In the rows, zero is written as 128.
Each run below is a few steps of one of 7 hidden systems, one row a step.
run 1, Z269 (11 x 20):
[[134 146 116 162 125 110 171 120 155 124 194 107 105 160 171 149 108 191
  139 141]
 [163 126 115 101 128  88 146 181  84 122 140 129 126 137  73 148 119 121
   87  80]
 [134 122  66  71 137 143  82  94  99 148  78 136 157 113 167 113 120 118
  148 119]
 [ 96 104 158 183 140 145 119  50 142 101 117 124 103 113 129 146  82 156
  112 124]
 [ 97 155 164 124 127 113 194 162 133 117 114 123 103 155  84 154 157 123
  180  90]
 [157  85  70  94 136 153 151 143 143 158 141  72 132 166 132 121 141 118
  120 182]
 [118  90 112 166 140 132 117 125 118 133  98 183 154 113 110  72 123 163
   58 113]
 [ 60 170 149 112 135  91 126 117  78 124 130 167  91  99 126 108 127 100
  167 146]
 [114  99 162 132 115 122  89 137 187 112 120  92 127 168 128 178 126  86
  135 175]
 [131 153 147 159 150 166 131 192 154 172 136 127 172 160 123 106 135 187
  130 110]
 [159 142 140 103 148 138 133 127  63 141 157 101 112  72 105  68 125  95
   98 146]]
run 2, Z492 (11 x 20):
[[125 130 170  99 154 139 142 153  57 166 142 107 118 104  81 163 118 120
  121  92]
 [102 144  82 116 131 154  77 110 112 123  94 187 136 104 130  81  89 102
  104 163]
 [139 125 142 170 129  52 143 118 150 104  89 104 141 143 149  97 168 163
   95 142]
 [144 140 157 108  91 107 156 139 135 101 197 133  91 103 133 161 128  90
  175  93]
 [109  96 103 115 165 164  61 148 144 166 133 111 141 156 107 152 115 120
  161 181]
 [115 100 171 125 121 139 125 122  93 154  80 131 173 120 154 101 128 156
   73  67]
 [180 169 115 149 114 145 143 110 157  73 144 131 102  84 114  65 120  97
  116 133]
 [154 121  79 134 142  74 136 142 151 142 132 132 131 113 103 184 189 146
  159 167]
 [ 82 106 146  83 100 142 164 142 106 166 164 129 135 159 203 132 112 127
  130 119]
 [126 141 158 171 180 152  83 111 107 132 142  86 111 123  93  85  82 156
  116 153]
 [144 142 109 147 115 112 104  85 141 103  68 183 148  75 137 165 138 139
  138  82]]
run 3, Z564, 11 rows:
[[152 118 171 139 123  97 153 102 117 128 121  64 147 148 186 124 134 182
  109  83]
 [ 89 100 133 124 147 106 136 164 101 134 189 133  82 138  66 112 117  95
  117 168]
 [136 117 104 137 140 114 143 126 137 132  46 162 160 110  92 145 168 152
  121  90]
 [120 126 154  93  97 105  97 154 120 128 130  92 147 179 194 103  96  96
   79 148]
 [156 177 134 172 150 129 117 137 122  96 146 155  99  78  51 101 118 117
  114 132]
 [102 104 148 100 134  98  91 101 125 128  73 105 145 146 158 116 154 135
  187  73]
 [113 131 133 147 150 160  81 176 146 170 159 132 149 145 128 114 108 132
  100 205]
 [180 202 132 115 125 131 165 148 117 122 121 127 134  88 109 146 149 130
  161  68]
 [ 89  93 123  76 113 154 110  95 123 126 109 115 116 134 166  84 118  67
  148 159]
 [136 156 147 212 132 159 151 131 191 135 138 160 142  99 129 115 144 178
  110 158]
 [115 163 124  85 110  76 149 135 110 119 160 120 107 152 170 163 123 129
  195  91]]
run 4, Z269:
[[121 108 100 167 158 138 145 145 166 128 160 145 111 142  78  79 143 174
  181 109]
 [103  69 148 103 137  69 162 135  73 164 148  95 121 127 137 101 164 123
  103 148]
 [ 89  99 115 120 106 162 105 150 145 150  98 205 154 107 115 163 125  88
   95 155]
 [108 200 137 177 173 105  89 120 134 128 105 124 129 124 122 117 120 164
  143 188]
 [115 159 193 113 101 128 132 165 130 100 142  89 114 168 140  89  92  80
  110 125]
 [170  98 112 117 133 161  77 168 171 144 165 140 144 111 107  98 157 114
  186 103]
 [149  99 165 152 136 106 133  94 100 160 141 102 152  75 185 111 163 170
   99 142]
 [121 161 150 129  79 141 169 135 135 109 130 193 118  76 123 182 121  80
  100 121]
 [177 193  72 139 135  92 106 125 169  97 117 105 127 137 131 152 136 138
  170 168]
 [147 125 128 125 109 112 126 129 121 114 152  91 139 181 182 101  71 161
   89  88]
 [137 105 113 100 141 141 105 137  87 137 148 163 116  87  78 136 115 118
  167  50]]
run 5, Z921:
[[174 161  98 107 140 127  86 154 123 164 110  91 184 142 173 149 126 145
  110 170]
 [ 97 108 172 125 109 118  87 100 150 101  84 107 128 141 168  80 127  75
  115 161]
 [129 143 157 128 153  91  76 166  95 132 189 139 113 101  99  73 138 126
  173 106]
 [172 108 172 157 138 158 186 105 118 154 152  73 132  88 137 119 153 165
   96 122]
 [129 126 130 115  92 188 140 125 185 130 116 171 144  85 145 163 156  94
  184 112]
 [176 178  61 137 128 102  86 105 127 111 109 149 157 115 174 108 106 167
  122 120]
 [110 120 148 154  87 111 159 113 169  72 145 124  98 163 155  77  99 114
   95 130]
 [128 145 139 155 143 101 117 160 135 120 208 147  94 113  79 174 115 138
  173 130]
 [141 116 136 147 150 146 153  78 124 137  94  70 133 133 125 191 109 183
  118 100]
 [ 66 123 109 109 125 193 127 117 147 131  83 178 130 143 125 125  97 107
  162 118]
 [125 153  47 129 163  70 131 120  92 125 121 151 114 131 109  87 124 156
  118 167]]
run 6, Z766 (11 x 20):
[[165 186 159 176 138  79  87 157 145 110 151 120 125  98 100 147 134 123
  111 165]
 [148  99 121  95 132 132  71  92 137  90  92  73 123 151 122 136 100  94
  156  99]
 [134 154 124 130 141 196 107 113 134 163  89 133 173  92 161  79 133 129
  111 165]
 [165 113 174 137  93 132 200 135 123 116 131 123 135  95 128 127 154 127
   90  56]
 [ 99  93  97  68 109 128 156 146 121 140 166 148  99 128 134 117 148  72
  168 157]
 [161 172  86 161 116  76 141 138 169 122 140 140 147 135 173 160 142 169
  117 172]
 [134 116 149 128 131 123  81 106 112 111 180  98 107 147 149 147  59 140
  143  84]
 [131 121 118 161 175 184 107  94 159 145 126 119 116  85  89 125 143 136
  167 180]
 [123 134 155 135 129 147 189 124 142 136  68  80 152 168 140 132 139 165
  115  88]
 [103 157 119  84 132 161 157 177  78 150 158 164 112 129  95  84 101  96
  127 112]
 [133 129  74 151 114  72 154 123 153  97 113 201 115 101 101 150 165 144
  145 117]]
run 7, Z978 (11 x 20):
[[139 105 136 145 118 119 127  94 134 123 175  84 112 144 177 184  82 145
   95 159]
 [ 98 195 149 118 105 145 100 165 124 113 105 198 141 121 119 141  86  98
  129  81]
 [132 129 123 143 164 107 111  71 128 106  66  84 112 107  95 147 148 142
  173 123]
 [110  70 154 150 151 173 103 164 154 150 152  98 132 175  93 101 105 136
  109 150]
 [126 151  91 109 135  99 168 159  90 145 144 175 134 119 122  75 148 166
  150  75]
 [166  87  86 102 113 105 158  80 108 105 127  77 100 120 142 149 116 102
   82 152]
 [ 85 123 132 149  90 126 113 162 177 120 124 208 145 145 134 152 110 106
   93 158]
 [115 191 167 149 156  73 131 113  84 133 121 123 116  85 119 158 145 151
  154 132]
 [165  97 168 119 133 175 103 148 154 119 136  83 119 117  76 144 124  73
  124 124]
 [124 109  93 135 144 144 109 158 157 173 113 172 180 129 138 110 168 176
  166 109]
 [133 132 126  97 154 122 160  99  60 158 123  64 123 127 163  87 122 140
   85 165]]
run 8, Z492, 11 rows:
[[134 178 106 138 136  72 133 142 118 100  94 122 120 164  88 188  98 142
   95 142]
 [ 73 131 108  99 104  96 137 160 120 106 127 189 113 180 121 118  99 110
  143  78]
 [ 83  95 151 117 162 118 119 122 118 111  94  79  94 171  80  90 123 103
  149 139]
 [ 96  93 186 120 112 120 124 118 103 123  83 163 123  75  86 159 149  68
   99 110]
 [131 160 149 101  98 132  95 170 157 115 103 137 151 129 145  91 139  50
  102 188]
 [173 119 135 110 132  52  86 176  97 131 151  99 147 135 118 118 146 122
   97 123]
 [135  89 114  99 113 117  82 132 118 127 185 159 121 100 154  71 130 106
  166  94]
 [149  60 143 149 155 147  93  92 160 149 128  72 142 107 145  96 173 139
  145 163]
 [170 119 183 140 101 164 149 124 138 151 149 136 155  54 166 159 157 131
  111 103]
 [188 185  80 132 131 176 115 149 162 142 160 121 150 121 156 114 108 138
  129 174]
 [159 121  71 147 153  95 147 125 108 154 149 124 151 137 143 137 134 216
  124 102]]
run 9, Z921 (11 x 20):
[[143 109 158 163 170  80  52 139 105 141 164  88 133 132 107 115 119 166
  122 137]
 [ 88  95 211 128 136 170 169 102 114 159 124  82 117 112 146 125 148 133
  150 107]
 [141 140  98 109 142 180 117 117 109 154 126 179 133  49 107 128 140 113
  166 119]
 [171 135  76 136 116 114 167 112 153 111  80 139 161 124 158  78 157 160
   89 118]
 [129 127 114 109  72 118 135 163 179 100 182 154 118 156 169 114 113  81
  126 146]
 [147 156 152 172 135  52  84 124 126 107 157 117 117 112 121 179 115 144
  111 155]
 [111 127 196 130 129 154 134 106 127 107 102  74 118 153 120 144  98 129
  149  69]
 [101 142 110 145 174 201 105 126 124 158 134 158 126 108  84 113 102 145
  161 145]
 [135 111  60 133 149 107 185  79 132 128  97 111 119 126 134  99 171 168
  139 152]
 [118  61  82  89  77 112 148 141 131 121 160 182 125 134 149 135 123  98
  111  99]
 [116 169 150 152 117  69 135 167 113 134 127 169 147 127 137 179 120 145
   73 147]]
run 10, Z61, 11 rows:
[[150 180  85 124 131 101 149 101 139  73  73  91 105 151 101 154 109 115
  129 148]
 [ 65 119 121 123 133 127 141 137 152 131 111 116 128 214 153  79 113 156
  158 121]
 [ 83  45 175 145 146 137 162 107 105 145 133 117  99 115  77 118 134 127
   91 126]
 [117 127 143 115 108  66 143 127  92 127 132 146 129 126 139 216 116 139
  111  86]
 [ 94 180 124 126 146 139  77 178 118 149  89 158 158 153 111 133  96 112
   97 171]
 [168 132 135 122 127 104 121 170 146  91 111  98 127 148  77  64 152  95
   98 122]
 [116  82 110  63 126 100 105 131  85 143 169 106 117 147 164  88 125 108
  169 103]
 [142  65 118 161 140 119 103 116 122 166 162 138 150  94 143 134 133 161
   70 174]
 [168 185 181 148  94 121 126 161 136 127 154 164 157  72 146 133 138 118
  118  90]
 [158 185  96  85 138 154  85 133 133 120 126 114 122 105 119 128 113  70
  172 178]
 [176 102  66 147 135 125 127 114 193 118 118 101 142 149 145  77 167 167
  153 142]]
run 11, Z61:
[[129 150 155 145 147 143 125 200 152 128 185 128 114 149  67  90 123 131
  163 104]
 [150  68  80  74 126 155 160 145 115 150 151 126 114 117  92 154 139  96
  136 115]
 [124 107  70 114 106  98 143 112 109 144  97 182 166 111 179 126 145 152
   87 124]
 [119 191 179 144 124 123 131 118 102 123 119 123 138  97 166  69 118 118
   77 163]
 [149 149 169 129 114  98  96 126 169  92 157  75 101 130 136 143 136  80
  167 164]
 [129  93 117 129 163 147  82 137 163 164 135 110 154 143 120 150 153 156
  209 117]
 [158  88 111 149 140 189 127  98 125 137 108 148 149  91  97 117 108 161
   95  70]
 [135 183  88 125 106 100 169 105 101  84 149 182  89 101 136 122  87 126
  111 104]
 [106 177 115 125 131 126 182 154 145 142 148 113 113 162 147 128 132 124
  127 219]
 [112  81 180 126 102 146 162 147 183 139  89 106 149 142 135 123 193  97
  133 137]
 [105  98 153 106 141 110  88  70  84 133  73 115 132  92 139 146 133 123
  153  87]]
run 12, Z564 (11 x 20):
[[ 89  71 151 144 102 129 184 113 155 100 167 156  74 117  99 133 131  95
  124 132]
 [121 104  75 162 132  70 150  95 157 112  89 140 132 144 130 182 148 181
  115 145]
 [118 109 125 117 115 114 129 143  96 126 147 123 128 185 142 157  57 147
   80  95]
 [191  80 114 137 137 110 114 123 116 100 150 117 106  83  59 128 135 107
   94 112]
 [102  92 161 129 159  86 125  93  87 138  67  78 137 139 130  95 149 152
  101 127]
 [ 88 119 173 146 133 115 120 215 138 147 139 147 138 170  86  98 134 113
   94 147]
 [163 190  88 102 134  78 104 166 112 112  85 151 145 115  93 119 150 105
  137 110]
 [111 139 149 100 123 156  54 114 106 124  85 129 154 126 165  64  81  93
  108 113]
 [161 159 188 182 139 141  83 153 172 123 161 118 134  82 114  97 154 124
  155 149]
 [ 93 180 128 101 165 115 117 132 104 151 112 109 125 137 133 132 141 137
  218 132]
 [112 121 110 107 117 224 120 160 164 166 124 159 157 132 134 125 114 110
  144 142]]
run 13, Z978 (11 x 20):
[[209 145  72 137 125  95  70 130 144 112 179 126 139 109 148 127 118 141
  137 130]
 [124 101 163 119 103 136  87  96 108 129  77 144 167 101 179 116 108 116
   73  85]
 [ 43 121 150 103 140 151 133 103 113 140 104 145 103 119 128 125 131  89
  187 158]
 [140 156 138 181 149 173 194 130 171 127 156 104 102 131  95 136 127 165
  143 149]
 [175 153 110 104 117  96 113 184 135 122 145  94 151 184 145 129 118 152
  143  82]
 [154 118  74 112 138 104  53  84  94 106 100 151 137  94 140  80 101 115
  100 124]
 [ 55  62 182 142 109 130 161  91 129 129  87 142 118 128 141 113 137 117
   95 127]
 [ 80 150 136 129 140 126 176 155 123 145 189 148  83 133 101 168 124 129
  183 150]
 [204 174 104 147 132 136 155 146 148 111 129 111 135 116  91 170 115 154
  102  98]
 [140 106 107  97 128  91  46 151 127 124  75 115 170 168 137 126 128 113
  116 117]
 [ 88 100 141 150 160 124  96  96 102 143 113 159 120  84 112  59 138 123
   99 173]]
run 14, Z766 (11 x 20):
[[158  83 104 123 114  61  74 111 160  82 118 102 118 144 131 141 145 101
  130 146]
 [142 141 146 118 136 153  48 121 123 161 114  88 169 128 194 108 112 127
  119 169]
 [195 132 176 145 120 180 130 121 138 128 130 100 145  62 112 142 134 113
   98 102]
 [124 100 133  79  95 182 176 113 155 118 112 112 116 118 146 119 155  72
  171 109]
 [153 178  88 121 111 124 195 138 137 140 151 138 140 125 185  94 151 142
  116 165]
 [162 109 110 135 109  91 140 134 129 110 212 140 111 132 149 141 106 158
  144  69]
 [103 100  97 138 158 134 104  91 136 152 168 130 105 109 131 175 124 148
  197 168]
 [120 141 145 184 153 153 155 113 165 137 104  82 135 167 129 167 105 191
  107 156]
 [103 163 170 123 151 175 132 159 112 128 140 109 109 155  82  92  93 120
  164  84]
 [125 158  67 124 158 125 156 123 117 122  78 165 119 104  66 109 152 138
  154 117]
 [ 77 104 107 118 114  92 157 124 102 131  85 176 145 169 150 118 105 159
   85  87]]

Which system made each run below?
run 15 (2 x 20):
[[144 101 131 180 130  98 143 149 157 157 167 170 154  95 135 140 187 192
  144 113]
 [131 170 134 103 114  93 168 136  63 151 141 130 127  99 150 169 122 110
   80 163]]
	Z269
run 16 (2 x 20):
[[143 174 136 117 118 156 136 167 150 140 136 148 132  90  95 210 137  87
  155 145]
 [145 156  95  91 121 172 150  72 142 100  66  77 123 138 158 134 105 101
  138 139]]
	Z564
run 17 (2 x 20):
[[139  68 132 106  94 136 195 101 146 115 157  96  95 116 148 112 156  92
  109 156]
 [ 90 112 148 129 116  89 132 106 125 159 122 152 149 103 191 170 171 148
  163 135]]
	Z61
run 18 (2 x 20):
[[158 108  86  90 115  79 165 167  93 137 146 122 135 153 117 155 127 131
   84 110]
 [140  94 126 114 115 113 131 104  73 108  90 137 119  96  98  94 107  87
   43 117]]
	Z564
run 19, 2 rows:
[[157 100 139 131  81 135 194 119 155 104 184 149  96  81 136 122 164  89
  132 113]
 [137 127 109 126 105 132 128 121 156 148 151 144 150 127 184 223 117 152
  148 126]]
	Z978
run 20:
[[ 70  72 157 121 130 104 167 145  94 142 142 139 119 151 124  66 138 139
  116  88]
 [132 108  67 105 126 109 189 108 100 123 183 153  73 107 104 154 120 124
  137 138]]
	Z978
run 21 (2 x 20):
[[127  94 121  94 114 106 107 111 142 104 149  84  90 151 125 180 114  73
  155 159]
 [139 119  88 177 172 168 150  92 141 133  94 114 130 134  84 123 106 190
   93 141]]
	Z564
run 22:
[[124  53 160 147 140 131  72  96 142 123 107 105 126 120  97 182 124 117
  126 122]
 [ 91 162 167 140 140 168 184 141 136 169  85 126 158 138 140 145 152 170
  153 104]]
	Z269
run 23 (2 x 20):
[[194 138  49 129 118 111 103 148 169 122 138 161 159 119 145 146 141 158
  145 106]
 [105 119 146 119 115 138 111  67  99 139 143 135 125 105 189 184  85 143
  139  97]]
	Z766
run 24 (2 x 20):
[[ 93 124 171 125 131  95 152  99  57 158 167 139 108  77 165 117 132 142
  123 125]
 [132 129 139  99  92 186 181 128 148 114 138 132 100 106 108 187 118  64
  136 118]]
	Z978
run 25:
[[118  71 124  69 107 154 101 126 105 162 162 119 142 120 181 143 115  88
  129 140]
 [159 114 117 175 135  88  90 123 142 133 118 166 157  65 126 133 170 153
   95 155]]
	Z61
run 26:
[[116 173 139 133 144 111  70 165 145 109 146 130 116 161  92 133  97 127
  194  91]
 [119  56  96  88 132 144 106 104 120 121  66 121 135 156 106 145 116 109
  135  84]]
	Z492
run 27:
[[121  58 179 104 119 102 122 121  96 143 135  74 142 149 173 104 129 133
  102  91]
 [109  99 129 118 122 192 141 132 129 168 129 195 142  72 102 174 139 116
  148 102]]
	Z269
run 28, 2 rows:
[[143 150  39  94 125  93 142 150  99 140 119 173 143 133 134 164 122 147
  117 126]
 [148 104 146 104  91 160 120  94  99 112 118 144 135  89 157 134  83  90
   62  86]]
	Z564
run 29, 2 rows:
[[ 64 152 114 112 165 100 101 142  77 151 141 169 113 131 124  74 120 135
  171 142]
 [ 92  74 193 128 131 114  78 123 129 127 122  93 119 136 119 149 118  81
  104 170]]
	Z269
run 30:
[[ 98  56 153 115 115 140  93 119 135 161 108 136 159 108 169 103 156  98
   98 167]
 [ 81 155 171 135 126 151 182 131 121 166 157 158 115  87 151 113 158 122
  156 165]]
	Z978
